In the data rows, zero lies at 4.5, halfway between 4 and 5.
In each game, the first row plays the second. By how much does the first row win? 15 means about a draw, 30 a big win and 0 a big loss. Wins can go round in a circle. Each row has two weighted sums of its numbers, A and B, taken from their middle values. A row wins by its A times the other's B, less its B times the other's A.
[5 5 5 5 5 5 5 4 4 4 4 4 4 4 4 4 4 4 4 4 4]
[5 4 4 4 4 4 4 4 4 4 4 4 4 4 4 4 4 4 4 4 4]: 14
[3 3 3 3 4 4 3 3 3 3 4 4 4 4 4 4 4 4 4 4 4]
[5 5 4 4 4 4 3 3 3 3 3 3 3 3 3 3 4 4 4 4 4]: 17
[4 4 4 4 4 4 4 3 3 3 3 3 3 3 3 3 3 3 3 3 3]
[4 4 4 4 4 4 4 4 4 3 4 4 4 4 4 4 4 4 4 4 4]: 15
[5 5 4 5 5 5 5 5 5 5 5 5 5 5 5 5 5 5 5 5 5]
[4 4 4 5 5 5 5 5 6 6 6 6 6 6 6 6 6 6 6 6 6]: 13
[5 5 5 5 5 5 5 5 5 5 5 5 5 5 5 5 5 5 5 5 5]
[3 4 4 3 4 3 3 3 3 2 2 2 2 2 2 1 1 1 1 1 1]: 16
[4 4 4 5 4 4 4 4 3 3 3 4 4 4 4 4 4 5 4 4 4]
[5 5 5 5 4 4 4 3 3 3 3 3 3 3 3 3 2 2 2 2 2]: 7
[6 5 5 5 5 5 6 5 5 5 5 5 5 5 5 5 5 4 4 4 4]
[5 4 4 3 3 3 3 3 3 3 3 4 4 4 4 4 4 5 5 5 5]: 11
[4 4 4 4 4 4 3 3 3 3 3 2 2 2 2 2 2 2 2 2 2]
[3 2 1 1 1 0 0 0 0 0 0 0 0 0 0 0 0 0 0 0 0]: 15
[5 5 5 5 5 5 5 5 5 5 5 5 5 5 6 6 6 6 6 6 6]
[4 5 4 4 4 4 4 4 4 3 3 3 3 2 2 2 2 2 2 2 2]: 2
[3 3 2 2 2 2 2 2 1 1 1 1 1 1 1 1 1 1 1 1 1]
[3 2 3 3 3 3 3 3 4 4 4 4 4 4 4 4 4 4 4 4 4]: 14
[5 5 4 4 4 4 4 4 4 4 4 4 4 4 4 4 4 4 4 4 4]
[3 3 3 2 2 2 1 1 1 1 1 1 1 1 1 1 1 2 1 1 2]: 15
[5 5 5 5 5 5 5 5 5 5 4 4 4 4 4 4 4 4 4 4 4]
[6 5 5 5 5 6 6 6 6 6 5 5 5 5 5 5 5 5 4 4 4]: 20
[4 4 4 3 3 3 3 3 3 2 3 3 3 3 3 3 3 4 4 4 4]
[5 6 6 7 7 8 8 8 8 9 9 9 9 9 9 9 9 9 9 9 9]: 16
[4 4 4 4 3 3 3 3 3 3 3 3 3 3 3 4 3 4 4 4 4]
[6 6 7 8 8 8 8 9 9 9 9 9 9 9 9 9 9 9 9 9 9]: 16
[3 3 3 3 3 2 2 2 3 3 3 4 4 5 5 5 5 5 5 5 5]
[6 6 6 6 6 6 6 6 6 5 5 5 5 5 5 5 5 5 5 5 5]: 14
[5 5 5 5 6 6 6 6 6 6 6 6 6 6 6 6 6 6 6 6 6]
[5 6 7 7 8 8 8 8 8 8 8 8 8 8 8 8 8 8 8 8 8]: 15
[5 5 5 5 5 5 6 6 6 6 6 6 6 6 6 6 6 6 6 6 6]
[6 7 6 6 6 6 6 6 5 5 5 5 5 5 4 4 4 4 4 4 4]: 18
[4 4 4 4 4 4 4 3 3 3 3 2 2 2 2 2 2 2 2 2 1]
[4 4 4 4 4 4 5 5 6 6 6 7 7 7 7 7 7 7 7 7 7]: 18
[5 5 4 5 4 5 5 4 5 5 5 5 5 5 6 6 6 6 6 6 6]
[4 4 4 4 5 5 5 5 5 5 5 5 5 5 5 5 6 6 6 6 6]: 23
[4 4 5 5 5 5 5 5 5 6 6 6 5 5 6 5 5 5 5 5 5]
[4 4 4 5 4 4 4 4 4 5 5 5 4 4 4 4 4 4 4 4 4]: 8
[3 3 4 3 3 3 3 3 2 2 2 2 2 2 2 1 2 2 1 1 1]
[5 5 5 4 4 4 4 4 4 4 4 4 4 4 3 3 3 3 3 3 3]: 6
[5 6 6 6 6 7 7 7 7 7 7 7 7 7 7 7 7 7 7 7 7]
[5 5 5 5 5 5 5 4 5 4 4 4 4 4 4 3 3 3 3 3 3]: 14
[4 3 3 3 3 3 3 3 4 4 4 4 5 5 5 6 6 6 6 6 7]
[3 3 3 4 4 4 4 4 4 4 3 3 3 3 3 3 3 3 3 2 2]: 11
[6 5 5 5 5 5 4 5 4 4 4 4 4 4 4 4 4 4 4 4 4]
[5 4 4 5 5 6 6 6 6 6 6 6 6 7 6 7 7 7 7 6 7]: 12
[4 4 5 5 5 5 5 5 5 5 5 5 5 5 5 5 5 5 5 5 5]
[6 6 6 6 6 6 6 6 6 6 6 6 6 6 6 6 6 6 6 6 6]: 14
[4 5 5 5 5 4 5 5 5 5 4 4 4 4 4 4 4 4 3 3 3]
[4 5 5 5 5 5 5 5 5 5 5 5 5 5 5 6 6 6 6 6 6]: 5
[4 3 3 2 3 3 3 3 3 4 4 5 5 5 6 6 6 6 6 6 7]
[5 5 4 4 4 4 4 4 4 3 4 3 4 4 4 4 4 4 4 4 5]: 18
[4 4 4 4 4 4 4 4 4 4 4 4 4 4 4 4 4 4 4 4 4]
[4 4 4 5 5 5 5 5 5 5 5 5 5 4 5 5 5 5 5 5 5]: 15
[5 5 5 5 5 5 4 3 3 2 2 2 2 2 2 1 1 1 1 1 1]
[4 4 4 5 4 4 4 4 5 5 5 5 5 5 5 5 5 5 5 4 4]: 15
[3 3 3 3 3 3 2 2 2 2 2 2 2 2 2 2 2 2 2 3 3]
[5 5 5 5 5 5 5 6 5 5 5 5 5 5 6 5 6 6 6 6 6]: 21
[5 5 5 4 5 4 5 4 4 4 4 4 4 4 4 4 4 3 3 3 3]
[5 4 4 4 4 4 4 4 5 5 5 5 5 5 5 5 5 5 5 5 5]: 11
[5 5 5 5 5 5 5 4 4 4 4 4 4 4 4 4 4 4 4 4 4]
[5 5 5 5 5 6 6 6 6 6 6 6 6 6 6 6 6 6 6 6 6]: 15
[3 3 4 4 4 4 4 5 5 5 5 5 5 6 6 6 6 6 6 6 6]
[4 5 5 5 5 5 5 5 5 5 5 5 5 5 5 5 5 5 5 5 5]: 8
[5 4 4 4 4 5 5 5 5 5 5 5 5 5 5 5 5 5 5 4 4]
[5 5 5 5 4 4 3 3 3 3 3 4 4 4 4 4 4 4 4 4 4]: 22
[5 5 5 6 6 6 6 7 7 7 7 7 7 7 7 7 7 7 7 6 6]
[5 5 5 5 5 5 5 5 5 5 6 5 6 6 5 6 5 5 5 5 5]: 25
[4 4 4 4 4 4 4 4 5 5 5 5 5 5 5 5 5 5 5 5 5]
[5 6 6 6 7 7 8 9 9 9 9 9 9 9 9 9 9 9 9 9 9]: 15
[7 6 5 5 5 4 4 4 5 4 5 5 5 5 5 5 5 5 5 5 5]
[5 5 6 6 6 6 6 5 5 5 6 5 5 6 6 6 6 6 5 5 5]: 19
[5 5 5 6 6 6 6 6 7 7 7 7 7 7 7 7 7 7 7 7 7]
[4 4 4 3 3 3 3 3 3 2 2 2 2 2 2 2 2 2 2 2 2]: 16
[4 4 4 4 4 4 3 3 3 3 3 3 3 3 3 3 3 3 3 3 3]
[4 5 5 5 5 5 5 5 6 5 5 5 5 5 5 5 5 5 5 5 5]: 18
[4 5 4 4 4 4 4 3 3 3 3 3 3 3 3 3 3 3 3 2 2]
[5 5 5 5 5 5 5 4 5 4 4 4 5 5 4 4 4 4 4 4 4]: 12
[4 4 4 4 4 4 4 4 4 3 4 4 4 4 4 4 4 4 4 4 4]
[4 4 4 4 4 3 3 3 3 3 3 3 3 3 3 3 3 3 3 3 3]: 15
[5 5 5 6 6 6 6 6 7 7 7 7 7 7 7 7 7 7 7 7 7]
[3 2 3 3 2 2 1 1 0 0 0 0 0 0 0 0 0 0 0 0 0]: 16
[5 5 5 5 5 5 5 5 5 5 5 5 4 4 4 4 4 4 4 4 4]
[5 6 6 6 6 6 7 6 7 7 7 7 6 6 6 6 6 6 6 6 5]: 17
[5 6 6 5 5 5 5 5 5 5 5 5 5 5 5 5 5 5 5 5 5]
[5 4 3 3 4 4 4 4 4 4 4 4 4 4 4 4 4 4 5 4 4]: 4
[4 4 5 5 5 5 5 5 5 5 5 5 5 5 6 5 6 5 5 5 5]
[5 5 5 5 5 5 5 5 5 5 5 5 6 6 5 6 6 6 6 6 6]: 19
[4 4 3 3 3 3 3 3 3 3 3 3 3 3 3 3 3 3 3 3 3]
[5 5 5 5 5 5 5 5 5 5 6 6 5 6 6 6 6 5 6 5 5]: 19
[6 5 4 4 4 3 3 3 3 3 2 2 2 2 2 2 2 2 2 2 2]
[5 5 6 6 7 7 8 8 8 8 8 8 8 8 9 9 9 9 9 8 8]: 11
[5 5 5 5 4 4 4 4 4 4 4 4 4 4 4 4 4 4 4 4 4]
[5 5 5 5 5 5 5 5 6 6 6 6 6 6 6 6 6 6 6 6 6]: 14
[4 5 5 5 5 5 5 5 6 6 6 6 6 6 6 6 6 6 6 6 6]
[5 6 6 6 6 6 6 6 6 7 7 7 7 7 7 7 7 7 7 7 7]: 14
[4 3 3 3 2 2 2 2 2 2 2 3 3 3 3 3 3 3 3 4 3]
[5 5 5 5 5 5 5 5 5 5 5 6 6 6 6 6 6 6 6 6 6]: 15
[5 5 5 5 4 4 4 4 4 4 4 4 4 4 4 4 4 4 4 4 4]
[5 5 5 5 5 5 5 5 5 5 5 5 5 5 5 5 5 4 4 4 4]: 10
[4 4 4 4 4 4 4 4 4 5 5 5 5 5 5 5 5 5 5 5 5]
[5 5 5 5 5 5 5 5 4 4 4 4 4 4 4 4 4 4 4 4 4]: 16
[4 5 4 4 5 5 5 5 5 5 6 6 6 6 6 6 7 7 7 7 7]
[6 7 7 7 8 8 8 9 9 9 9 9 9 9 9 9 9 9 9 9 9]: 15
[5 4 4 4 4 4 4 4 4 4 4 4 4 4 4 4 4 4 4 4 4]
[5 6 6 5 6 6 5 5 6 6 6 6 6 6 6 6 6 6 6 6 6]: 18
[4 4 4 5 5 5 5 6 6 6 6 5 5 5 5 6 5 5 5 5 5]
[4 4 3 2 2 2 2 2 3 3 3 3 3 3 3 3 4 4 4 4 4]: 16
[4 4 4 4 4 4 4 4 4 4 4 4 4 4 4 4 4 4 4 4 4]
[3 3 2 2 1 1 0 0 0 0 0 0 0 0 0 0 0 0 0 0 0]: 15
[5 5 5 5 5 4 5 4 4 4 4 4 4 4 4 4 4 4 4 4 4]
[5 5 5 5 4 4 4 4 4 4 4 4 4 4 4 4 4 4 4 4 4]: 17
[5 6 6 6 7 7 6 6 6 6 6 6 6 6 6 6 6 6 6 6 6]
[3 4 4 4 4 4 4 4 4 3 3 3 3 2 2 2 2 2 2 2 2]: 22
[4 4 4 4 4 4 4 5 4 4 4 4 5 4 4 4 4 4 4 4 4]
[5 5 5 5 5 5 5 6 6 6 5 5 5 6 6 6 6 6 6 6 6]: 5
[4 5 4 4 4 4 4 4 4 3 3 3 3 3 3 3 3 3 3 3 3]
[4 4 5 5 5 5 5 5 5 5 5 5 5 5 5 5 5 5 5 5 4]: 18
[4 4 4 4 4 4 5 5 4 4 4 5 5 5 5 5 5 5 5 5 5]
[3 3 3 3 3 4 5 5 6 6 6 6 6 6 6 6 6 6 6 6 7]: 12
[4 4 4 4 4 4 4 4 4 4 4 4 4 4 4 4 4 4 4 4 4]
[3 3 3 3 2 2 2 2 2 2 1 1 2 2 2 2 2 2 2 2 2]: 15
[5 5 5 5 5 5 5 5 5 5 5 5 5 5 5 5 5 4 4 4 4]
[4 4 4 4 4 4 3 3 3 3 3 3 3 3 3 3 3 3 3 3 2]: 14
[5 5 4 4 4 4 4 4 3 4 4 4 4 4 3 3 3 3 3 3 3]
[4 3 3 3 3 3 3 3 3 3 2 2 2 2 2 2 2 2 2 2 2]: 5
[5 5 5 5 5 6 6 7 7 7 7 7 7 7 7 7 7 7 7 7 7]
[4 4 5 5 5 6 6 6 7 7 7 6 6 6 6 6 6 6 6 6 6]: 11
[5 5 5 5 5 5 5 5 5 5 5 5 5 5 5 5 5 5 5 5 6]
[4 4 4 4 4 4 4 5 5 5 4 4 4 4 4 4 4 4 4 4 4]: 18
[5 4 4 3 3 2 2 2 2 2 2 2 2 2 3 3 3 3 3 3 3]
[4 4 4 3 3 3 3 3 3 3 4 4 4 4 4 5 5 5 5 5 5]: 8
[6 6 6 6 5 5 5 5 5 5 5 5 5 5 5 5 4 4 4 4 4]
[2 2 2 2 2 2 2 3 3 3 3 3 3 3 3 3 3 3 3 3 3]: 19
[6 4 4 4 3 3 3 3 3 3 3 3 4 4 4 4 4 5 5 5 5]
[5 5 4 4 4 4 4 4 4 3 4 3 3 4 3 3 3 3 3 3 3]: 23
[5 6 6 6 6 6 6 6 6 6 6 6 6 6 6 6 6 6 5 5 5]
[4 4 5 4 4 4 4 4 4 4 3 3 3 3 3 3 3 3 3 3 3]: 15
[4 4 5 5 5 5 6 6 6 6 6 6 5 5 5 5 5 5 5 5 5]
[5 4 5 5 5 5 6 6 6 6 7 7 7 7 7 6 6 6 6 5 5]: 17
[5 5 5 5 5 5 5 5 5 5 5 4 4 4 4 4 4 4 4 3 3]
[6 6 6 6 6 6 7 7 7 6 6 6 6 6 6 5 6 6 5 5 5]: 16
[5 4 3 3 3 3 3 3 3 3 3 3 3 3 3 3 2 2 2 2 2]
[3 3 3 3 2 2 2 2 2 2 2 2 3 3 3 3 3 3 3 3 4]: 14
[4 4 4 4 4 4 4 5 4 4 4 5 5 5 5 5 4 4 4 5 5]
[3 3 3 3 3 3 3 3 3 3 3 3 3 3 3 3 3 4 4 4 4]: 13
[4 4 4 4 4 4 4 3 3 3 3 3 3 3 3 3 3 3 3 4 4]
[6 6 6 6 6 6 6 6 5 5 5 5 5 5 5 5 5 5 5 5 5]: 14
[4 4 4 4 4 4 4 4 4 4 4 4 4 4 4 4 4 4 4 5 5]
[4 5 5 5 5 5 5 5 5 6 6 6 6 6 6 6 6 6 6 6 6]: 15
[4 4 4 4 4 5 4 4 4 4 4 4 4 4 4 4 4 4 4 4 4]
[4 4 2 2 1 1 1 0 0 0 0 0 0 0 0 0 0 1 1 1 1]: 15
[5 4 3 3 3 3 3 3 3 2 2 2 2 2 2 1 1 1 2 2 1]
[4 4 4 4 5 5 5 5 5 5 5 4 4 4 4 4 4 4 3 3 3]: 1
[4 4 4 4 4 4 4 4 3 3 3 3 3 3 3 3 3 3 3 3 3]
[4 5 4 5 5 6 6 6 6 6 6 6 6 5 5 5 5 5 5 5 5]: 14
[5 5 4 4 4 4 3 3 3 3 3 3 3 3 3 3 2 2 3 2 2]
[4 5 5 5 5 5 5 5 5 5 5 5 6 6 6 6 6 6 6 6 6]: 8
[4 4 5 4 4 4 4 5 5 4 5 4 5 5 5 5 5 5 5 6 6]
[5 5 5 5 5 5 5 5 5 5 5 5 5 5 5 5 5 5 5 5 5]: 14
[5 5 5 5 5 5 5 5 5 5 5 5 5 5 5 5 5 5 5 5 5]
[6 6 5 5 5 5 5 5 5 5 5 5 6 6 6 6 7 7 7 7 7]: 14
[4 4 4 3 3 3 3 3 3 2 3 3 2 3 2 3 3 3 3 3 3]
[4 4 4 4 4 4 4 4 4 4 4 4 4 4 4 4 5 5 5 5 5]: 20
[5 5 4 4 4 4 4 3 3 3 2 2 2 2 2 1 1 1 1 1 1]
[4 4 4 4 4 4 4 4 4 4 4 4 4 4 4 4 5 4 5 5 5]: 17
[5 5 5 5 5 5 5 5 5 5 5 5 5 5 5 5 5 4 5 5 5]
[5 5 5 5 5 5 5 5 5 5 5 5 5 5 5 5 5 5 5 5 5]: 15
[4 4 4 4 4 4 4 4 4 4 4 4 4 4 4 4 4 4 4 4 4]
[4 4 4 4 4 4 5 4 4 4 5 4 5 5 5 5 5 5 5 5 5]: 15
[4 4 3 4 4 4 4 4 5 5 5 5 5 6 6 6 6 6 6 6 7]
[5 5 5 5 5 5 5 5 5 5 5 5 5 5 5 5 5 5 5 5 5]: 16
[5 5 5 6 6 6 6 7 7 7 7 7 7 7 8 7 8 8 8 8 8]
[5 4 4 4 4 4 4 3 3 3 3 3 3 3 3 3 3 3 3 3 3]: 21
[4 4 4 4 4 4 4 4 4 3 4 4 4 4 4 4 4 4 4 4 4]
[5 5 5 5 5 5 5 6 6 6 6 6 6 6 6 6 6 6 6 6 6]: 15
[6 6 6 6 6 6 6 6 6 7 7 7 7 6 7 7 7 7 7 7 6]
[3 2 2 2 2 2 2 1 1 1 1 1 1 1 2 2 2 2 2 2 2]: 11
[4 4 4 4 4 4 4 5 5 5 5 5 4 4 4 4 4 4 4 5 4]
[4 4 4 3 3 3 3 3 3 3 3 3 4 4 4 4 4 4 4 4 4]: 18
[6 7 7 7 6 6 6 6 5 5 5 4 4 4 4 4 4 4 4 4 4]
[5 5 5 5 5 5 5 5 5 6 6 6 6 6 6 6 6 6 6 6 7]: 8
[5 6 6 6 7 7 7 6 6 6 7 6 6 6 6 5 5 5 5 5 5]
[6 6 6 7 7 7 7 7 8 8 7 7 7 7 7 7 7 7 7 7 7]: 13
[4 4 4 4 5 6 6 7 7 7 8 8 8 8 8 8 8 8 9 9 9]
[4 4 4 4 4 4 4 4 4 4 4 4 4 4 4 4 4 4 4 4 4]: 14
[5 4 4 4 4 5 5 5 5 5 5 5 5 5 5 5 5 5 5 5 5]
[4 4 5 5 5 5 5 5 5 6 6 6 6 6 6 6 5 5 5 5 4]: 16
[5 5 5 4 4 4 4 4 4 4 4 4 4 4 4 4 4 4 4 4 4]
[4 4 4 4 5 5 5 6 6 6 6 6 6 6 6 6 6 6 6 6 6]: 15
[5 5 5 5 5 5 6 6 6 7 7 7 7 7 8 8 8 8 8 8 8]
[4 4 4 5 5 5 5 5 5 5 4 4 4 4 4 4 4 3 3 3 3]: 13
[4 5 5 5 5 6 6 6 6 6 6 6 6 6 6 6 6 6 6 6 6]
[4 5 4 5 5 4 4 4 4 4 3 3 3 3 3 3 3 3 3 3 3]: 14
[4 4 3 3 3 3 3 4 4 3 3 4 4 4 4 4 4 4 4 4 4]
[6 7 7 8 8 8 8 8 9 9 9 9 9 8 8 8 7 7 7 7 7]: 19
[5 4 5 5 5 5 5 5 5 5 5 5 5 5 5 5 5 5 5 5 5]
[4 3 3 3 3 3 2 2 2 3 2 3 3 3 3 3 3 3 3 3 3]: 16
[3 3 3 3 3 3 3 3 3 3 3 4 3 3 4 4 3 3 3 3 4]
[5 5 5 5 6 6 6 6 6 7 7 7 7 7 7 7 7 7 7 7 7]: 15
[5 5 5 5 5 5 5 5 5 5 5 6 6 6 6 6 6 6 6 6 6]
[5 5 5 5 5 5 6 6 6 6 6 6 6 7 6 7 7 7 7 6 6]: 12
[4 4 5 5 5 5 6 6 7 7 7 7 7 7 7 7 7 7 7 7 7]
[4 4 5 5 5 5 6 5 6 6 6 5 5 6 6 6 6 6 6 6 6]: 13
[5 5 5 5 5 5 5 4 5 5 5 5 5 5 5 5 5 4 4 4 4]
[5 6 6 7 7 7 7 7 7 7 7 6 6 6 6 6 5 5 5 5 5]: 19
[5 5 4 4 4 4 5 4 4 5 4 4 4 4 4 4 3 3 3 3 3]
[4 4 4 4 4 4 4 4 4 4 4 3 3 3 3 3 3 3 3 3 3]: 12
[5 5 5 5 5 5 5 5 5 5 5 5 5 5 5 5 4 5 5 5 5]
[5 4 4 3 3 3 3 3 3 3 3 3 3 3 3 3 3 3 3 3 3]: 15
[4 4 4 3 3 3 3 3 3 3 4 4 4 4 4 5 5 5 5 5 5]
[5 5 5 5 5 5 5 5 5 5 5 5 5 5 5 5 5 5 5 5 5]: 15
[5 4 5 5 4 4 4 4 4 4 5 5 5 5 5 5 5 5 5 5 5]
[4 4 4 4 4 4 4 4 4 4 4 4 4 4 3 3 3 3 3 2 2]: 9
[3 4 4 5 5 5 6 6 6 6 6 6 6 7 7 7 7 7 7 7 7]
[3 3 3 3 3 2 2 2 2 2 2 1 1 1 1 1 1 1 1 1 1]: 6
[4 3 3 4 4 4 3 4 4 4 4 4 4 4 4 4 4 5 5 5 5]
[4 3 3 3 3 3 3 3 3 2 3 2 2 2 2 2 2 2 2 2 2]: 13
[5 5 5 4 4 4 4 4 4 3 4 3 4 3 3 3 3 3 3 3 3]
[5 5 5 5 5 5 5 5 5 6 6 6 6 6 6 6 6 5 5 5 5]: 10
[4 4 4 4 4 4 4 4 4 4 4 4 4 4 4 4 5 4 4 4 4]
[5 5 5 5 5 5 5 5 5 4 4 4 4 4 4 4 4 4 4 4 4]: 16
[4 3 3 3 3 3 3 3 3 3 3 4 4 4 4 4 4 4 4 4 4]
[4 4 4 4 4 3 3 3 3 2 2 2 2 2 2 1 1 1 1 1 1]: 18
[3 3 3 4 5 5 5 6 6 6 7 7 6 6 6 7 7 7 7 7 7]
[4 4 4 4 4 4 4 4 4 4 4 4 4 4 4 4 4 4 4 4 4]: 15
[4 4 4 4 4 4 4 4 4 4 4 4 4 4 4 4 4 4 4 4 4]
[4 4 4 4 4 5 5 5 5 5 6 6 6 6 6 6 6 6 6 6 6]: 15
[4 4 4 4 4 4 4 4 4 5 5 5 5 5 5 5 5 5 5 5 5]
[5 5 5 5 5 5 5 5 5 5 5 5 5 5 5 5 5 5 5 5 4]: 14
[3 3 3 3 3 3 4 4 4 3 3 3 3 3 3 3 3 3 2 2 2]
[4 5 5 5 5 4 4 4 4 5 5 5 4 5 5 5 5 5 5 5 5]: 5
[5 4 4 4 3 3 3 3 3 3 4 4 4 5 5 5 5 5 6 6 6]
[4 4 5 5 5 6 6 6 6 7 6 7 7 7 7 7 7 7 6 6 7]: 12
[5 5 5 5 4 5 4 5 4 4 4 4 4 4 4 4 4 4 4 4 4]
[5 6 6 6 6 6 6 6 5 5 5 5 5 5 5 5 5 5 5 5 5]: 14
[8 8 8 9 9 9 9 9 9 9 9 9 9 9 9 9 9 9 9 9 9]
[5 5 5 6 6 6 5 6 5 5 5 5 5 5 5 5 5 5 5 5 5]: 14
[6 6 5 4 4 3 3 3 3 3 3 3 3 3 3 4 4 4 4 4 4]
[4 5 5 5 6 6 6 7 7 7 7 6 6 6 6 6 5 5 5 5 5]: 17
[4 4 5 5 5 5 5 5 5 5 5 5 5 5 4 5 4 4 4 4 5]
[4 4 4 3 3 3 3 3 3 3 3 4 4 4 4 4 4 4 4 4 4]: 13
[3 3 4 3 4 4 4 4 4 4 4 5 5 5 5 5 5 6 5 5 5]
[4 4 4 4 4 4 4 4 3 3 3 3 3 3 3 3 3 3 3 3 3]: 13
